One vector is turned by the same rotation once a step. Each row is the vector after some number of steps, and that number follows the row.
The counts run from 0 to 558.
[117 134 151 152 110 176  90 131 126 131 133  76 114 145 109 100 114 126
 119 120 161 107 155 183 112  91 153 148 147 134 133 117 107 132 143 110
 176 140  99 149  75 148 170 154 177 165 134 136  99 150] | 234
[141 136 140 123 121 145 114  73 101 131  97  60 128 120 128  66 105  93
  95  93 114 155 111 143 126 123 148 163 146 130 152 131 116 142 142 128
 175 164  95 138  97 128 137 115 128 174 113 173 117 158] | 271
[147 159 142 168 135 161 121 152 131 144 109  54 139 122 139 110 123 134
 119 126 135 123 119 183  93  95 148 155 174 177 135 139 102 148 131 127
 182 146 118 123  75 123 139 168 181 158 113 114 138 140] | 122
[140 164 142 127 100 160  94 111 119 136 120  78 107 149 127 104 122 113
 141 100 145 138 134 169 106 118 146 153 152 128 157 105 118 140 163 109
 189 114  98 150  72 159 157 118 157 146 141 156  87 174] | 228
[150 172 140 127 130 144 106 130 103 135 113  78  94 136 119  74 108 140
  84 103 138 117 129 201 112  95 166 149 154 144 145 137 120 140 134 118
 165 171  95 151 108 149 152 135 155 170 129 154  95 135] | 461
[153 149 138 107 125 153 109 122 121 165  97  82  94 114 145  97 132 139
 112  94 104 142 136 174 120 111 145 152 160 148 187 176 112 146 166 130
 179 152 100 122  92 131 146 136 159 142 136 158  94 161] | 177
[154 163 152 141 129 175 108 106 112 149 109  79  85 136 121 124 120 107
 152 100 162 134 144 159  98 125 163 158 143 119 152 136 121 141 151 105
 186 115  97 144  87 146 176 133 156 159 138 158 110 168] | 226
[106 128 123 128 115 150  97  82 103 123 106  51 124 128 129  81  79 100
 112  98 133 116  96 145 124 122 152 147 175 115 132 155 110 153 140 142
 174 161 124 143 103 141 148 137 134 198 137 148 137 135] | 550
[145 136 137 111  93 170 100 140 126 128 113  88 118 145 113 125  91 132
 127 108 155 104 108 134 102 133 161 167 144 129 182 145  83 143 129 131
 190 130 107 113 106 120 174 136 140 174 119 167  98 163] | 441
[133 142 126 130 142 147  93 110 126 120 115  60 153 109 146 123 114 105
 123 107 131 138 125 178 119 131 154 155 175 105 158 138  90 158 155 117
 200 114 120 144  83 121 148  99 142 181 118 157 120 149] | 136
[103 113 127 158 126 176 101 119 122 144 107  45 130  96 127 135  89 104
 151  98 155 103 107 139 121 115 123 141 144 133 134 150 111 152 141 133
 175 150 110 123  66 107 156 172 146 171 142 124 151 162] | 427
[125 145 137 119 138 171  90 120 128 139  88  40 125 104 145 113 121 145
 122 130 128 117 142 179 111 116 150 149 165 159 170 160 118 136 169 125
 153 138 100 106 101 138 144 159 173 167 105 145 119 137] | 529
[128 148 118 136 122 169  85 104 138 135 131  82 128 141 138 113  95 104
 148 137 126 131 132 151 106  95 172 154 163 141 184 168 122 159 150 148
 194 135 112 148  94 125 159 141 161 167 124 164 156 140] | 316
[147 155 147 141 112 130 129 121 105 140 113  69 107 139 111  89 100  92
 100  87 139 126 120 152 119 122 173 162 165 117 125 126 130 147 126 106
 176 168 105 132 113 146 163 124 131 193 114 147  99 161] | 277
[149 129 133 153 115 164  99 155 142 147 137  99 141 116 137 140 115 126
 136 119 119 125 125 165 112 103 147 153 160 148 192 171  96 159 148 132
 210 132 123 131  75 105 168 134 157 143 135 157 133 171] | 309
[151 129 156 136  94 146 111 133 128 133 136 111 113 139 111 102  95 110
  97 105 137 120 109 140 126  98 149 165 147 113 178 134  86 143 127 119
 199 156 111 145  92 134 186 103 139 165 128 177 108 175] | 95
[141 136 101 163 154 141 116 119  97 148 122  87 135 101 129 106  94 105
 105  94 119 121  89 180 120  89 138 142 167 131 149 158 114 168 123 138
 182 167 122 160  85 119 150 116 138 159 150 161 146 150] | 197
[149 138 127 147 114 148 100 115 113 142 116  77 122 109 120  85  90 116
 108 109 139 119  78 148 122  88 129 141 130 169 187 148 125 144 138 150
 158 177  92 143  86 122 156 140 135 148 126 178 164 162] | 384
[133 143 135 125 113 190 109  98 117 123 105  71 138 146 129  91 105 129
 108 138 136 132 140 165 116  85 155 165 157 150 150 108  86 121 126 125
 166 136  97 125  91 141 150 122 186 163  89 161 107 141] | 48
[170 143 150 156 122 153 128 117 114 128 112  66 139 123 126  82 102 121
  85 142 142 138 110 165 105  89 140 157 158 174 164 116 109 119 132 122
 159 143  94 122  90 144 162 124 163 162  92 174 135 147] | 395
[160 163 153 152 132 138 105 151 111 132 113  64 137 100 127 116 120 131
  99 118 142 118 115 207 113  90 132 153 146 165 165 111  94 131 150 118
 153 154  93 138  74 134 145 125 167 139 108 155 126 150] | 117
[147 159 114 127 121 158 113 105  83 135  85  39 123 108 136  83 109 120
 130  80 152 132  95 173  98 144 128 150 161 159 138 114 107 138 140 119
 153 137  93 122  86 137 129 126 141 158 119 151 103 158] | 342
[144 130 130 153 130 194 108 115 110 154 101  74 109 110 119 120 106 139
 138 125 162 102 129 161 101  80 127 137 138 173 150 138  98 129 124 131
 157 142  95 122  82 132 165 169 187 138 133 151 124 156] | 519
[138 138 147 156 121 151 117 115  96 165 101  78  83  94 130  99 116 114
 116  95 148 121 101 165 123 105 103 129 161 141 142 133 110 131 157 121
 156 148 111 136  64 157 174 148 155 132 168 149 147 180] | 292
[126 116 127 116 116 163  77 104 112 127  98  57 124 106 128 121  93 119
 128 106 161 112 106 139 118 136 124 153 138 131 177 143  95 141 159 133
 166 118  93 128  89 120 173 131 132 170 133 179 138 171] | 435
[112 124 129 146 126 142 112 125 122 130 136  83 145 116 135  86 100 114
  87 128 107 125 111 173 133  68 133 151 191 130 139 152  87 143 135 136
 178 165 133 138  78 140 153 132 166 166 128 135 141 140] | 191
[152 150 140 166 105 156 136 128 105 164 119  93  81 135 122  90 105 114
 132  76 142 115  93 150 105  92 139 141 176 137 114 135 110 146 119 114
 185 165 126 141  71 144 160 150 160 149 161 125 109 163] | 287
[129 137 123 110 143 146  69 124 113 131 102  68 131  97 141 118 107 146
 122  98 143  96 115 198 118 116 132 140 144 132 184 157  95 155 156 138
 159 144  96 140  84 113 138 136 149 152 141 160 128 140] | 249
[155 162 142 147  97 172  97 141 117 126 113  94 111 145 114 120 104 137
 136 100 176 100 114 168 100  88 148 147 141 142 162 106  78 139 113 117
 167 148 106 147  74 133 152 132 169 140 125 148 105 153] | 513
[120 143 125 147 126 144 120 138 103 145 115  61 117 110 129  83 106 131
  84 110 126 106 109 186 124  76 128 144 179 165 127 132 112 134 130 122
 149 175 118 116  91 157 153 149 162 162 119 125 120 152] | 467
[148 136 112 141  96 148 108 122 113 147 121  92 114 110 118  92  77 117
 112 103 133 117  76 150 110  88 127 141 151 170 190 155 120 148 134 151
 158 169 101 131  87 129 161 132 138 138 128 185 144 177] | 383
[170 133 151 157 117 176 127 105 107 148 105  77 119 109 121 127 115  90
 141  92 147 151 117 138 118 113 128 158 133 139 156 118 102 146 138 108
 185 131 102 140  66 115 159 120 144 145 120 165 130 191] | 219
[158 145 139 147 153 120 115 139 112 142 110  63 129  92 140 123 111 110
 109 102 132 129  97 167 105 142 150 154 176 121 149 169 117 154 164 118
 189 126 128 128  92 125 166 134 126 181 138 152 143 151] | 482
[134 143 157 123  84 169 101 116 117 127 102  65  94 150 112  91  83 142
 121 104 168  98  99 133  99 124 142 153 145 146 152 120  80 127 132 133
 152 145  99 121  88 143 157 162 157 171 132 146 110 142] | 162
[153 138 137 147 131 126 107 126 129 126 122  58 149 116 142 100 111 109
  96 109 127 131  82 165 109 148 130 149 185 129 154 149  96 147 165 121
 199 118 125 132  75 135 159 107 122 174 137 161 136 158] | 484
[136 149 107 145 108 165 113 124  97 127 113  68 151 123 120 110  90 102
 140  88 140 122 101 177 114  93 143 155 156 154 153 106 100 166  95 132
 154 172 102 138  89 119 118 121 154 157  94 139 107 160] | 331
[136 144 106 138 131 181 113 101  95 136 111  73 133 124 129  79 121 122
 115  91 121 134 142 190 116  79 134 145 150 144 131 108 104 150 108 124
 180 159 102 144  79 123 129 117 165 151 120 150  85 162] | 55
